One turn sends every row of this set to another row. A few are shown first. Where does it send the rows asked after them?
Madof: [-46 -14  -1 -13 -21 -28  54  10 -20   2  -6  30]
magom: [-15  13  -7 -26 -24 -48  30  19  38   2   1 -33]
rogi: [-31  -9  10 -36 -13 -30   7  49  -5   9   1  28]
Dulig: [ -1 -26  -6  -7 -13 -11  50  58   0   7  -8 -30]
Vime: [ -8 -48  -8   0  -8  -9  41   7   3  13   0  26]
fita: [ -6 -15 -22 -11 -24 -21  26  -1  31   5 -10 -41]
Nodop: [ -8  13 -22   6 -15 -25 -10  15  -9  23  10  31]
dom: [-33  14  -9 -11 -13 -29 -16   3  18  14  -8 -12]
Digu: [-39   2   0 -20 -18 -30  63  15 -15  -5 -10  33]
lako: [-25 -12 -11 -12 -27 -40  15   9  32  11   7 -35]
pusa: [-20 -37  -4 -20 -14  -1   0  28 -15   9 -12  21]
tesek: [  1  13 -17 -24 -19 -28  39   7  36  -3 -15 -36]
posi: [-10 -18  -2 -12 -15 -24  48  68   3   6   1 -25]
Pifav: [ -1  39 -19  -9 -11 -34   5  27  -5  15   6  35]
murag: [ -2  15   4 -50  -3 -14  33  49  -2  -8 -19  26]
rakil: [-25  16  -1  21 -21  -5  16   9  18  10   5 -30]
Sobad: [ 30   2   4  -3 -19 -46  50  24 -24  12   0  21]
tof: [-36 -17  -8 -10 -18 -15  61   1 -22   0 -17  26]
rut: [ 18  37 -28  -8  -8 -12  15  13  -5   8  -8  30]
Fura: [-32  29   7  11 -19 -18  19  21  22  11  10 -26]
bubo: [-13  28  -5  14 -19   2  28   7  21   2  -6 -32]
guv: [  7 -13 -12 -31  -6  14  27  27 -10  -8 -33  17]
Gozi: [-11 -29  -5  -5 -16 -18  43  59   0   9   1 -30]
vem: [ 20 -20   3   9 -21 -42  36  16 -28  20   6  18]
lazup: [  9  10 -32   8 -12  -7   0   3 -11  15  -6  26]
bog: [-18  43   6   6 -19 -11  31  21  24   4   1 -28]
gam: [ 19  -6   7   0 -21 -54  41  27 -24  18  11  21]
bude: [-16  12 -17  -7 -10  -5  -8  -8  14   7 -24 -16]
pabel: [ 33 -10  -1   6 -20 -33  45  14 -28  13  -4  16]
sav: [ 15 -17 -10 -18  -1  -4  67  10  11  -3 -13  28]
vike: [ -2 -14  -5 -16 -12 -18  54  62   2   2  -7 -28]
belo: [-24  40  -4 -25  -9 -33  -1  13  24   6 -12  -7]
Lub: [ -4  36 -13 -21  -6 -12   7   1  21  -2 -28 -15]
Kitok: [-26 -27   7 -14  -8 -39  40  28  11  16  21  36]
nefi: [  0   4   6 -31  -2 -35  63  32  18   1   4  38]
der: [-25  -3  -9 -18 -16 -16  69   7 -17  -7 -19  28]

belo -> dom
Dulig -> vike
And these:
lako -> fita
lazup -> rut
gam -> vem
Madof -> tof
bog -> Fura
nefi -> Kitok
pusa -> guv

